In the data rows, the value 128 means zero.
Two rows play each game, the first against the second. How much does the first row win by? 15 is about a draw, 30 a big win and 0 a big loss. Wins can go round in a circle: one row can beat a second, the second a third and the third the first. Each row has two weighted sums of its numbers, A and B, taken from their middle values. A row wins by its A times the other's B, less its B times the other's A.
[129 110 100  91  88  89  87  88  86  86  81  83  80  92  86 107]
[96 96 91 96 91 90 83 81 78 77 72 74 68 70 66 69] 17
[128 133 137 140 132 153 145 140 134 145 147 146 144 133 123 116]
[128 102  87  84  81  76  77  66  75  74  71  76  81  92 106 131] 9
[167 175 168 167 161 151 150 149 150 158 152 151 154 143 143 136]
[131 100  94  78  78  80  74  74  69  67  65  60  55  78  85 115] 15
[165 160 165 161 163 161 167 172 170 163 177 173 181 191 201 226]
[153 139 132 129 120 112 104 106 103 104  96  94  93  84  85  87] 15
[152 146 157 157 145 145 143 143 141 138 133 130 127 124 130 116]
[ 94 100  95  91  91  92  91  92  91  98 100 105 101 114 110 101] 14
[ 95  89  96 111 104 120 132 130 152 154 153 153 151 162 154 140]
[159 151 142 129 127 127 118 117 111 111 107 101  99  99  97 108] 24
[166 173 174 180 184 179 182 185 182 175 179 176 168 162 156 143]
[139 137 131 155 149 145 149 143 141 136 135 132 136 131 118 109] 13
[144 130 126 118 118 118 123 130 128 128 124 125 135 134 132 139]
[173 183 191 193 184 190 186 189 181 179 186 183 180 177 166 140] 12
[134 122 107 102  96  97 104 103 115 116 124 118 146 143 144 166]
[155 148 146 143 137 148 138 152 150 154 183 184 182 208 241 214] 16
[141 190 190 196 192 196 189 191 189 189 185 180 172 164 154 129]
[149 139 128 125 121 117 110 111 108 107 109 107 104 101  95 108] 16
[112 145 172 176 178 192 176 182 186 180 192 181 177 171 168 143]
[48 85 80 81 78 75 80 70 69 66 66 64 57 58 61 64] 4
[124 100  88  85  74  77  72  73  74  72  73  68  64  65  72  81]
[111  79  85  98 120 126 126 124 134 145 144 150 153 155 156 173] 15
[110  95 106 108 102 101 100  98 102 102 101  99  90  89  84  88]
[146 141 132 131 120 113 113 108 108 103 100  99 105  99 113 104] 15
[ 62  67  75  81  83  87  94  97  97 100  95  98 104 106 104 135]
[127 153 151 156 147 142 142 137 142 141 142 138 129 137 138 134] 15
[140 127 122 120 126 121 118 116 113 111 106 107 102 100  91  94]
[162 165 163 159 158 149 151 146 148 141 141 134 133 129 119 106] 14
[106  94  83  79  85  84  92  90  88  89  83  81  91  96 106 196]
[135 117 107  95  92  85  87  87  82  79  70  77  74  84  93 117] 3
[129 111  93  88  80  81  78  82  80  78  74  69  67  70  67  75]
[155 138 134 127 126 122 115 114 108 108 104 105 104 108 112 121] 19
[117  98  96  80  87  83  81  75  71  68  61  59  52  49  50  54]
[101  85  81  70  77  83  85  86  81  83  76  78  71  64  69  71] 16
[145 174 187 186 188 184 178 173 171 170 170 163 158 152 137 116]
[ 59  49  41  51  57  54  53  66  66  71  78  78  81  84 107 168] 11
[181 188 183 178 176 174 174 176 173 171 167 162 155 152 141 118]
[106  94  89  81  79  80  81  79  77  80  79  81  83  99 104 123] 18
[130 138 159 173 168 183 182 189 193 192 192 188 198 189 183 174]
[141 126 124 125 115 120 123 119 126 121 122 129 128 133 216 193] 6
[101  69  68  69  77  72  71  74  79  77  87  93 113 118 191 255]
[133 137 129 124 115 119 111 109 108 106 100 100 100 111 109 106] 2
[136 110  99  94  89  89  91  80  79  83  77  75  89  88  83  92]
[184 193 193 186 184 185 182 176 174 173 178 178 187 215 203 255] 14
[183 183 176 171 163 161 155 153 147 145 144 140 131 136 129 114]
[156 153 152 153 149 153 152 152 150 148 146 142 141 146 154 156] 17
[148 139 129 123 121 119 115 107 117 114 112 104 105 103 104 116]
[ 60  98 111 138 153 148 168 167 177 176 173 173 174 164 162 143] 19
[ 82  55  88  96  96 103 112 120 117 117 124 118 117 111 114 102]
[107  84  94  92  84  92 105  99 103 107 108 124 123 127 136 119] 11
[ 82  74  66  77  87  82  82  92  92  89  95  88  98 102 102  95]
[143 136 128 121 117 120 118 114 111 112 102  99  92  86  86  81] 20
[130 121 117 123 130 130 127 135 148 144 161 154 159 155 148 141]
[151 155 164 154 154 151 144 142 141 141 137 131 137 132 126 122] 18
[191 198 192 189 183 176 175 174 176 184 175 177 190 185 181 165]
[118 108 110 112 105 110 115 128 138 148 150 153 155 152 147 137] 11
[173 173 169 159 155 147 141 144 142 135 136 127 130 124 116 116]
[136 131 122 121 120 120 113 114 112 108 108 106  95  92  94  90] 17
[ 56  83  69  89  95  90  88  90 104 106 101 101  94  90  90  86]
[113 100  82  73  73  76  77  77  75  76  71  76  79  93  97 173] 9
[ 85 105 101  96  91  90  90  84  84  85  85  78  82  88  83  98]
[81 58 81 88 91 91 94 92 83 84 77 73 77 73 70 73] 15
[158 153 150 162 163 162 163 165 167 174 183 192 199 198 197 177]
[145 137 122 116 114 111 112 112 109 110 104 107  99  94  95  88] 18
[137 131 128 125 121 117 120 116 112 109 106  98  98  93  87  80]
[ 96  82 137 152 166 170 165 168 170 171 172 181 183 181 175 165] 14
[106  74  80 105 108 111 110 109 102 107 106 110 121 125 113 104]
[136 126 120 117 109 104 105 112 107 114 112 112 120 116 130 124] 17
[174 175 167 167 161 156 158 154 155 148 144 146 137 138 132 120]
[157 174 184 180 180 182 185 189 187 185 187 178 177 166 147 129] 11
[183 188 185 186 183 180 182 181 177 172 176 167 162 162 149 129]
[125 129 130 138 147 151 151 153 153 145 139 138 128 126 115 104] 15
[181 182 189 186 180 179 172 176 170 167 167 162 157 162 150 150]
[173 185 181 184 182 182 184 180 187 186 179 184 179 183 162 142] 14
[156 152 155 164 165 178 177 182 180 186 188 184 174 168 159 135]
[135 109 103  89  82  80  75  74  67  62  60  56  59  57  56  61] 19
[132 115  99  91  82  86  83  77  72  72  65  64  63  68  70 108]
[153 154 153 150 151 143 140 139 139 139 133 134 127 125 120 118] 11
[170 167 160 161 157 156 149 145 146 146 137 132 125 118 110 102]
[127 101  95  88  89  84  77  77  85  91  87  85 109 115 128 152] 14
[ 66  39  71  81  77  73  85  91  93  97  98  98 105 105 112 103]
[172 169 166 158 154 154 143 142 141 134 128 131 130 134 147 135] 15
[169 196 201 193 192 185 184 180 176 166 164 162 155 148 133 118]
[ 72  72  56  74  74  75  84  87  83  89  90  85  86  96  98 119] 16
[157 146 142 132 128 123 116 113 107 106 101  96  90  92  88  88]
[162 160 160 165 178 176 172 169 175 179 179 197 198 198 201 189] 16
[ 58  54 115 124 122 122 125 128 121 122 116 114 113 111 109 106]
[134 148 150 147 145 144 143 145 147 146 149 158 154 155 156 148] 15
[137 120 106 105  92  95  88  91  91  87  80  79  82  84  93  95]
[82 68 69 67 76 82 82 75 75 75 69 71 72 68 69 69] 18
[183 190 194 189 184 173 183 176 175 166 169 166 165 168 176 161]
[117 138 140 141 145 137 144 143 146 143 145 142 142 132 130 127] 16
[171 164 165 158 154 150 146 142 142 135 134 127 131 124 129 157]
[135 142 142 157 154 151 160 157 153 152 148 145 142 135 121 115] 24
[165 168 159 150 150 148 144 139 143 135 140 133 131 127 126 116]
[115  87 101 100 108 111 108 110 111 116 121 110 112 113 102 100] 9
[141 118 112 108 126 128 130 141 137 153 156 166 165 207 200 194]
[133 110 100  89  87  80  87  83  83  82  80  88 103 106 101 116] 18
[151 159 151 148 152 152 150 146 141 144 152 154 153 155 173 180]
[143 123 115 110 119 110 110 110 108 107 106 107 109 101 116 102] 13
[114  95  87  83  81  79  70  71  71  70  66  64  66  62  66  87]
[135 115 106  98  93  91  86  78  77  77  74  78  84  90  90 110] 15
[118 118 105  99  97 105 106 105 124 124 147 143 148 152 170 175]
[129 109  97  89  86  82  80  80  76  74  68  66  65  57  58  66] 18
[ 91  81  88  83  81  82  82  80  82  77  87  92  95  93  96 107]
[123  99  96  88  87  81  83  83  87  79  88  94  86  95 110 141] 7
[164 158 155 151 142 140 148 144 147 160 155 165 169 183 199 178]
[167 176 174 172 166 166 164 171 171 172 191 188 200 232 217 187] 3
[132 106  90  89  82  80  76  71  65  61  64  62  64  68  70 129]
[124  96  91  81  79  71  74  73  69  73  69  67  65  67  64  76] 9
[ 96  80 119 137 144 147 148 148 143 153 155 158 151 158 163 167]
[102 118 118 122 120 117 123 127 119 113 115 111 115 109 107 100] 21
[170 164 163 157 149 145 146 140 139 133 134 126 121 112 107 101]
[150 176 186 181 187 178 177 179 170 173 168 165 158 149 138 120] 15
[147 149 149 146 149 146 143 156 151 152 150 149 146 133 122 115]
[179 190 188 193 192 190 188 181 179 174 183 185 182 171 167 152] 13
[ 63  48  66  86  76  81  78  78  77  71  79  83  81  90 101 103]
[ 73  44  31  29  49  60  62  71  75  74  81  97  98 108 113 150] 12
[120 123 121 134 127 126 122 115 114 109 102 102 100  99  91  85]
[194 193 200 192 189 190 187 188 186 187 183 185 193 200 180 198] 13
[106  95 103 107 108 105 112 115 125 117 116 129 135 130 136 132]
[118 125 138 139 143 144 133 137 138 157 161 168 166 158 177 161] 16
[155 174 171 169 177 179 194 191 188 196 200 207 190 185 212 208]
[126 140 156 160 155 153 158 154 156 149 148 144 144 137 127 116] 22
[124 130 126 137 145 147 156 159 155 157 166 162 162 151 139 131]
[121 124 144 134 138 151 143 144 142 137 142 144 140 131 123 111] 13
[183 183 184 182 172 168 170 164 166 171 165 165 177 199 194 221]
[158 153 161 161 176 181 187 182 181 188 195 192 183 207 209 236] 15
[138 135 134 143 141 138 130 134 133 136 147 147 153 147 165 155]
[129 157 152 163 161 159 152 153 148 149 141 141 145 139 127 112] 16
[117  93  78  75  71  76  71  77  81  87  96 117 114 120 118 120]
[190 201 204 200 198 190 186 187 184 177 180 178 169 162 151 141] 16
[166 187 187 188 183 176 180 175 179 180 186 182 177 177 163 144]
[150 131 121 117 116 114 110 108 106 108 110 108 130 127 124 145] 15
[143 144 135 127 127 127 117 116 116 125 121 116 111 106 110 103]
[ 38  72  65  58  85  81  79  75  85  79  77  76  77  79  78 129] 21
[135 122 106  95  89  88  88  82  83  78  76  65  65  66  60  64]
[154 146 151 143 145 135 137 133 136 138 146 139 139 134 133 125] 13
[155 143 148 143 155 151 155 158 160 161 166 170 176 195 197 186]
[ 99  83  72  73  64  65  63  71  75  79  77  73  85  90 143 146] 20
[ 98 118 118 116 114 111 112 109 107 111 103 107 100 113 126 117]
[167 167 162 164 159 157 146 146 144 141 136 134 128 125 122 118] 14
[ 53 103 107 109 110 112 102 103 101 108  99  96 101 100  90  85]
[126 115 124 114 104 111 106 115 126 126 118 129 138 155 162 154] 26
[113  93  87  82  82  75  73  76  83  85  83  79  74  81 110 167]
[153 140 139 133 121 119 118 116 115 111 105 111 109 105 121 123] 20
[ 89 143 145 147 145 144 145 161 165 172 171 165 167 164 163 147]
[190 197 197 192 191 181 185 181 182 177 168 175 174 164 165 182] 11
[136 134 127 131 141 139 140 133 134 131 135 151 170 163 181 217]
[129 112 139 146 141 140 145 143 142 145 144 138 127 134 123 111] 22
[173 172 181 176 178 177 166 166 166 174 167 175 182 177 171 154]
[79 62 73 67 72 73 76 80 76 74 73 87 88 83 86 92] 15
[163 154 153 151 150 139 144 149 152 151 156 165 167 163 159 142]
[135 122 109 111 107 114 107 104 104 121 122 117 113 116 119 142] 18
[173 176 185 187 186 187 182 182 185 180 174 174 163 157 145 128]
[ 87  83  94 102 102 105 102 108 112 116 112 108 106 106  99  91] 11
[ 52   7   0  33  48  58  62  68  77  82  91  97  95  99  93 103]
[114 161 172 176 177 172 176 182 179 172 177 172 176 183 194 180] 12
[26 57 63 76 90 86 87 87 87 78 78 85 74 75 69 69]
[138 118 119 121 122 115 109 112 116 105 111 103 102 104 103  95] 22
[167 171 169 161 147 152 146 142 142 142 139 136 126 123 119 108]
[167 167 153 151 147 142 137 140 139 136 138 133 125 130 127 122] 11
[174 186 188 189 182 179 181 178 173 173 171 168 164 155 146 132]
[120 143 147 142 143 142 139 134 136 137 137 130 127 122 114 118] 15
[85 97 81 77 77 74 73 70 69 73 64 66 62 56 60 65]
[150 150 140 142 145 138 138 137 137 133 136 132 131 126 114 133] 15
[107  78  75  77  77  81  76  70  71  71  67  66  59  64  61  75]
[162 168 165 156 162 159 164 177 175 172 188 189 189 180 189 165] 12
[171 176 173 166 158 158 151 146 147 141 139 132 128 120 111  98]
[129 138 125 129 133 130 140 137 140 136 132 128 129 130 134 125] 14
[149 144 129 128 122 117 116 111 109 103 103  97  96  88  86  79]
[150 136 121 119 104 104  99  99  92  91  88  87  82  80  88  94] 15
[117  96  99  96  94  89  94 101 108 119 125 130 123 122 130 123]
[119  94  88  84  79  79  80  73  74  62  60  59  60  57  53  58] 17
[111 110 106 106  98  97  91  89  80  85  88  88  84  82  80  79]
[152 150 152 159 161 164 164 183 186 186 198 191 195 196 214 194] 22
[147 141 133 131 134 139 137 141 135 141 138 137 136 134 125 113]
[114 100  78  75  71  72  70  69  68  63  62  61  66  63  63  91] 18
[150 143 135 129 118 116 115 111 106 106 105 101 102 107 108 118]
[181 186 187 179 183 183 183 181 180 187 187 183 179 178 167 145] 11
[110 106  89  81  80  77  70  68  72  66  70  69  74  76  97 105]
[ 92  74  95 109 110 105 102 110 115 116 112 109 108 108 101  94] 14
